In the data rows, 128 means zero.
Here are some points:
[172 114 107 107 184 108 107 107 108 107 146 137 154 108 118 108 108 109 107 107 119 108 108 136 108 108 174 156 149 136 108 182]
[107 108 108 107 109 143 107 140 108 107 175 114 108 108 111 159 171 109 111 136 107 108 176 144 176 124 160 134 151 152 132 109]
[107 108 107 107 109 108 140 128 108 143 108 110 133 108 133 108 156 118 175 151 107 108 133 151 188 119 108 145 141 131 171 152]
[152 124 107 107 169 108 107 107 109 107 123 136 156 108 115 108 108 109 107 107 125 108 108 147 108 108 177 138 156 122 108 179]
[129 169 107 107 159 108 176 112 108 154 120 110 172 108 114 108 127 109 109 165 107 108 144 173 145 136 108 161 161 155 133 178]
[107 176 117 169 168 108 107 141 113 128 123 112 108 176 149 143 116 118 107 112 107 152 163 107 108 108 109 107 107 107 108 107]
[156 160 159 107 120 157 118 107 108 122 129 110 173 112 115 108 148 109 107 164 150 108 120 151 127 169 148 164 156 162 114 124]
[134 154 107 107 183 108 107 107 139 107 110 110 156 108 108 108 108 112 107 107 127 108 108 164 108 108 155 130 167 114 108 155]
[173 108 107 122 109 108 107 176 108 107 120 110 108 143 171 133 149 177 107 131 107 134 155 107 148 108 108 118 107 107 133 126]
[149 113 153 107 109 124 107 107 133 107 108 110 115 144 108 108 108 109 107 145 149 108 124 144 108 174 137 182 107 178 108 142]
[107 146 113 107 110 108 124 107 108 111 132 122 151 108 108 159 155 122 135 134 138 201 108 107 120 149 108 136 170 107 108 178]
[147 117 143 107 109 118 111 107 150 107 109 110 116 142 108 108 108 109 107 150 144 108 126 139 108 178 169 180 107 170 108 144]
[110 167 118 127 147 108 107 107 179 107 108 176 141 108 123 180 108 114 152 115 160 108 143 109 110 108 120 185 110 176 108 147]
[107 149 149 146 109 148 158 166 108 152 108 190 108 185 108 108 108 126 119 107 107 108 108 107 173 112 186 107 107 128 142 107]
[175 108 122 136 160 108 161 178 186 107 182 110 108 156 125 137 108 202 107 144 150 150 108 134 117 108 108 146 107 107 114 107]
[178 108 123 138 179 108 162 161 196 107 175 110 108 164 126 146 108 188 110 161 157 152 112 135 108 108 108 142 107 107 118 107]
[107 140 109 107 119 108 139 120 108 107 133 117 171 108 108 174 174 154 144 143 143 173 108 107 108 147 108 140 180 107 108 159]
[107 176 146 140 109 133 149 172 108 151 108 178 108 186 108 121 118 109 122 107 107 108 108 107 180 108 168 107 107 149 150 107]
[107 108 132 154 189 108 170 172 138 131 184 110 108 164 163 125 108 149 107 156 141 128 108 146 145 108 112 143 107 112 180 107]
[155 176 107 107 174 108 143 107 129 126 108 110 152 121 108 108 124 109 107 162 113 108 139 153 126 139 116 165 139 154 108 177]
[107 108 107 107 109 175 107 166 108 107 137 110 108 108 156 140 152 109 107 116 107 108 165 155 177 167 153 107 157 155 154 107]
[107 108 152 173 173 116 153 162 146 139 170 110 108 155 174 121 108 143 107 163 143 135 121 144 144 108 112 145 107 117 173 107]
[107 108 107 107 109 179 107 149 108 107 171 114 108 108 125 164 163 109 107 138 107 108 186 143 190 137 165 107 154 150 138 107]
[126 108 107 119 141 176 107 107 130 129 108 110 151 134 108 108 131 188 121 107 128 118 122 136 108 152 108 107 107 107 108 111]
[125 108 153 160 109 171 167 112 123 124 108 163 127 131 174 108 108 118 118 107 107 108 108 107 113 121 133 107 107 125 137 176]
[163 156 107 107 162 111 150 107 124 125 108 110 147 138 108 108 118 109 107 153 115 108 139 166 126 147 118 161 134 171 108 180]
[107 147 148 163 109 108 119 107 119 190 160 110 124 158 108 149 111 109 168 107 143 162 160 107 108 108 128 107 119 107 108 107]
[107 108 112 107 133 108 144 133 122 107 147 110 139 108 108 166 160 154 124 153 162 174 108 107 108 112 108 121 147 107 108 144]
[108 130 107 107 109 161 107 140 138 107 108 110 108 108 143 125 108 109 107 107 107 108 131 160 140 143 168 107 185 140 189 107]
[107 108 107 107 109 108 123 150 108 128 116 110 122 108 150 108 177 128 197 154 107 108 146 143 183 120 108 132 124 140 183 150]
Then 16 other points, each followed by its number:
[124 178 132 130 121 108 107 107 149 107 108 182 137 108 159 160 108 121 165 107 161 108 128 107 108 108 116 149 107 177 118 131] 0
[107 186 137 128 109 136 150 177 109 141 116 201 108 187 108 127 136 119 117 107 107 108 108 107 182 108 158 107 120 170 156 107] 1
[107 174 130 118 140 108 107 107 177 107 108 185 136 109 148 168 108 124 160 107 147 108 138 112 108 108 127 171 113 172 119 148] 2
[164 108 141 137 109 173 162 107 147 132 108 155 123 111 163 108 108 109 130 107 107 127 108 107 108 129 134 107 107 107 126 128] 3
[145 144 107 137 135 108 107 150 108 107 129 110 108 159 158 136 124 166 107 122 107 149 147 107 124 108 108 111 107 107 123 107] 4
[107 108 107 116 144 176 107 107 135 134 108 110 139 124 108 108 128 196 131 107 129 111 108 133 108 147 108 107 107 107 108 117] 5
[159 132 121 107 138 108 119 107 136 107 118 110 124 147 108 108 108 109 107 150 149 108 134 155 108 147 123 164 112 169 108 168] 6
[170 114 107 107 171 108 107 107 119 107 111 122 134 108 108 108 108 109 107 107 107 108 108 156 108 108 178 122 149 133 108 154] 7
[158 117 161 107 109 136 111 107 129 107 114 110 125 138 108 108 116 109 107 150 152 108 121 153 114 186 154 166 124 162 108 140] 8
[124 108 107 111 155 188 107 107 111 135 108 110 139 133 108 108 126 185 120 107 134 117 113 138 108 162 108 107 107 107 108 107] 9
[107 113 125 107 115 142 138 107 135 116 108 119 158 108 108 143 162 126 136 124 123 162 108 107 108 151 108 108 146 107 108 107] 10
[107 152 107 107 122 108 161 122 108 183 108 110 156 108 110 108 135 109 127 164 107 108 140 174 158 132 108 145 183 157 139 169] 11
[107 160 160 142 144 158 131 130 108 173 151 110 113 108 155 108 131 109 107 166 152 121 132 164 178 122 117 157 142 133 155 107] 12
[107 179 141 138 109 136 153 188 108 147 108 186 108 195 108 126 111 109 114 107 107 108 108 107 174 108 179 107 107 153 151 107] 13
[158 132 143 107 109 133 114 107 136 107 108 110 133 151 108 108 120 109 107 155 146 108 134 151 121 189 144 169 118 157 108 132] 14
[107 174 140 184 113 108 110 107 108 169 189 110 132 165 108 142 133 109 154 107 141 155 141 107 108 123 108 107 107 107 108 107] 15
Which of these numbered points is nearest to each point below, looking only along the 4 directions in which the first points spread most? Its number follows each.
[107 169 148 131 109 136 158 176 108 154 108 175 108 180 108 119 123 111 120 107 107 108 108 107 174 108 164 107 126 156 146 107] > 1
[159 108 141 156 109 182 170 107 137 123 108 142 142 120 184 108 108 119 122 107 107 108 108 107 108 127 133 107 107 112 129 150] > 3
[107 141 126 117 163 108 107 107 189 107 108 170 169 108 110 176 113 109 148 128 151 108 152 111 129 108 132 185 115 159 108 174] > 2
[129 187 107 107 109 123 107 115 186 107 108 110 108 108 108 108 108 109 107 107 107 108 116 171 108 108 169 107 160 135 144 107] > 14
[107 120 107 107 109 128 145 107 111 113 116 132 146 108 108 153 171 123 152 120 127 179 108 107 108 157 108 115 156 107 108 108] > 10
[107 148 107 107 112 112 136 107 108 115 117 121 139 108 108 167 165 120 147 124 155 175 108 107 113 155 108 114 184 107 108 136] > 10
[187 108 107 140 126 157 107 107 108 137 119 110 133 162 108 128 170 169 127 107 129 143 138 120 108 175 108 107 107 107 108 107] > 5
[134 163 133 128 109 108 107 107 134 107 108 202 109 108 179 155 108 117 175 107 177 108 133 107 108 130 113 144 107 178 126 131] > 0
[107 109 114 107 109 136 146 107 121 108 108 128 159 108 108 136 171 109 144 127 114 180 108 107 108 136 108 109 153 107 108 108] > 10
[168 139 150 107 109 145 117 107 120 107 110 110 140 145 108 108 109 109 107 160 168 108 129 151 119 179 146 167 118 161 108 132] > 8
[107 144 146 138 157 159 148 132 108 174 156 110 108 108 157 108 136 109 107 165 155 116 127 175 196 120 120 148 130 132 168 107] > 12
[107 136 107 107 133 108 172 121 108 176 118 110 164 108 121 108 136 109 150 167 107 108 138 157 155 143 108 162 172 143 135 163] > 11
[107 143 122 122 152 108 107 107 183 107 108 165 173 108 108 184 112 120 153 127 150 108 157 115 115 108 126 188 108 171 108 165] > 2
[186 144 121 107 148 108 144 107 146 117 108 110 143 134 108 108 121 109 107 149 138 108 146 161 108 148 117 164 125 165 108 173] > 6
[107 113 107 107 164 164 107 107 175 125 108 110 150 108 108 108 108 162 112 107 121 108 109 153 108 113 108 107 123 107 108 135] > 9
[139 154 138 112 109 120 142 160 151 158 129 195 108 168 108 165 161 109 107 107 107 124 108 107 182 108 159 107 145 178 160 132] > 1
[125 152 107 143 132 108 107 153 108 107 133 110 108 149 159 129 146 152 107 125 107 150 156 107 115 108 108 124 107 107 122 110] > 4
[107 160 146 168 110 108 114 107 111 183 172 110 124 167 108 149 126 109 154 107 146 159 143 107 108 108 108 107 107 107 108 107] > 15
[107 162 141 188 109 108 108 107 115 194 182 110 119 175 108 143 135 109 148 107 151 160 147 107 108 108 108 107 107 107 108 107] > 15
[107 122 107 107 170 146 107 107 181 124 108 110 145 108 108 108 109 162 121 107 129 108 115 157 108 126 108 110 124 112 108 130] > 9
[138 108 107 122 145 181 107 107 115 134 108 110 132 131 108 108 119 193 107 107 137 117 115 127 108 160 108 107 107 107 108 114] > 9
[107 108 107 107 144 154 107 107 150 119 108 110 133 108 108 108 113 174 126 107 122 108 111 154 108 144 108 107 112 107 108 127] > 9
[152 108 148 107 112 108 107 107 141 107 108 110 114 156 108 108 108 109 107 148 146 108 142 137 108 146 120 188 107 165 108 152] > 6
[161 127 156 107 109 128 111 107 132 107 108 110 146 131 108 108 125 109 107 149 154 108 132 147 108 185 152 168 121 177 108 137] > 8
[107 149 150 137 140 173 133 124 108 184 155 110 123 108 149 108 151 109 107 152 158 108 122 177 189 120 113 146 143 124 152 107] > 12
[107 108 155 164 109 166 175 128 108 134 108 183 122 140 161 108 108 115 134 107 107 108 108 107 131 109 154 107 107 133 133 148] > 1
[138 118 150 107 109 120 107 107 130 107 112 110 119 149 108 108 108 109 107 144 166 108 139 135 108 178 153 165 107 172 108 148] > 14
[107 144 141 146 144 151 145 132 108 179 158 110 108 108 163 108 117 109 107 171 151 110 120 157 196 108 128 160 129 116 160 107] > 12
[107 151 109 107 113 116 128 107 108 108 125 130 152 108 108 175 145 122 148 128 144 196 108 107 113 165 108 120 179 107 108 166] > 10
[107 111 160 170 109 157 174 133 108 135 108 164 124 142 142 108 108 113 124 107 107 108 108 107 137 122 150 107 107 120 133 136] > 1
[107 132 107 107 118 108 148 116 108 165 113 110 149 108 130 108 140 109 144 160 107 108 149 168 162 118 108 146 165 150 154 156] > 11
[107 163 145 171 109 108 107 107 117 175 172 111 119 164 108 152 123 109 153 107 135 168 146 107 108 115 123 107 116 107 108 107] > 15
[156 125 107 145 109 108 107 175 108 107 132 110 108 149 165 139 149 168 107 131 107 139 155 107 135 108 108 107 107 107 114 107] > 4
[107 148 144 146 109 148 163 173 108 137 108 183 108 173 108 108 108 112 125 107 107 108 108 107 162 108 178 107 107 152 142 107] > 13
[153 108 150 149 109 177 166 107 155 129 108 142 136 116 175 108 108 119 129 107 107 109 108 107 108 124 146 107 107 107 124 141] > 3
[162 108 152 146 109 174 159 107 151 131 108 156 125 124 170 108 108 114 129 107 107 108 108 107 108 117 139 107 107 107 110 126] > 3
[107 176 141 170 112 108 114 107 108 171 171 110 127 166 108 150 132 109 152 107 137 155 154 107 108 112 113 107 107 107 108 107] > 15
[163 119 107 141 115 108 107 169 108 107 123 110 108 149 176 123 144 166 107 127 107 146 170 107 123 108 108 108 107 107 127 115] > 4
[107 118 107 107 157 156 107 107 183 109 108 110 138 113 108 108 108 158 118 107 124 108 108 153 108 108 108 107 130 109 108 134] > 9
[107 161 140 142 109 135 154 169 108 141 108 193 108 184 108 114 109 111 123 107 107 108 108 107 168 108 177 107 107 150 150 107] > 13
[107 144 115 107 127 110 126 116 108 107 132 114 169 108 108 177 173 126 155 137 133 186 108 107 119 155 108 118 168 107 108 172] > 10
[107 108 126 107 109 129 145 107 132 111 108 130 150 108 108 130 163 116 136 116 118 167 108 107 108 151 108 107 155 107 119 107] > 10
[157 108 107 137 124 154 107 107 108 144 108 110 140 147 108 118 157 169 123 107 145 128 123 119 108 192 108 107 107 107 108 107] > 5
[150 114 127 107 109 108 130 107 148 107 108 110 121 161 108 108 108 109 107 151 150 108 140 146 108 159 141 177 108 185 108 165] > 6
[107 146 108 107 113 112 141 114 108 107 125 116 166 108 108 172 157 117 145 143 148 174 108 107 114 150 108 133 186 107 108 169] > 10
[107 157 141 176 109 108 114 107 116 177 167 110 126 168 108 148 130 109 152 107 136 171 159 107 108 117 127 107 107 107 108 107] > 15
[164 145 107 107 146 108 107 107 143 107 108 118 128 108 108 108 108 109 107 107 107 108 108 155 108 108 169 121 154 128 108 147] > 7
[136 108 143 149 169 108 160 181 162 113 191 110 108 185 155 127 108 167 107 152 144 133 111 129 116 108 111 147 107 107 155 107] > 4
[107 125 165 166 109 157 165 137 108 155 108 181 114 161 125 108 108 109 125 107 107 108 108 107 145 114 163 107 107 139 141 107] > 13
[125 108 157 107 109 108 107 107 144 107 108 110 109 156 108 108 108 109 107 147 156 108 129 139 108 166 149 181 107 176 108 153] > 14
[107 150 143 139 147 162 141 127 108 162 137 110 126 108 143 108 136 109 107 167 147 108 122 174 174 113 131 155 132 130 166 107] > 12
[107 166 142 178 109 108 123 107 113 180 177 110 116 170 108 154 116 109 155 107 134 155 140 107 108 108 108 107 107 107 108 107] > 15
[149 108 144 157 112 175 165 111 131 134 108 161 122 113 170 108 108 122 139 107 107 108 108 107 108 129 136 107 107 119 127 152] > 3
[149 148 107 107 167 108 107 107 118 107 121 135 151 108 108 108 108 109 107 107 107 108 108 148 108 108 172 137 157 118 108 158] > 7
[117 108 140 170 183 120 161 169 151 133 185 110 108 173 157 126 108 151 107 169 148 134 116 143 137 108 120 141 107 107 161 107] > 4
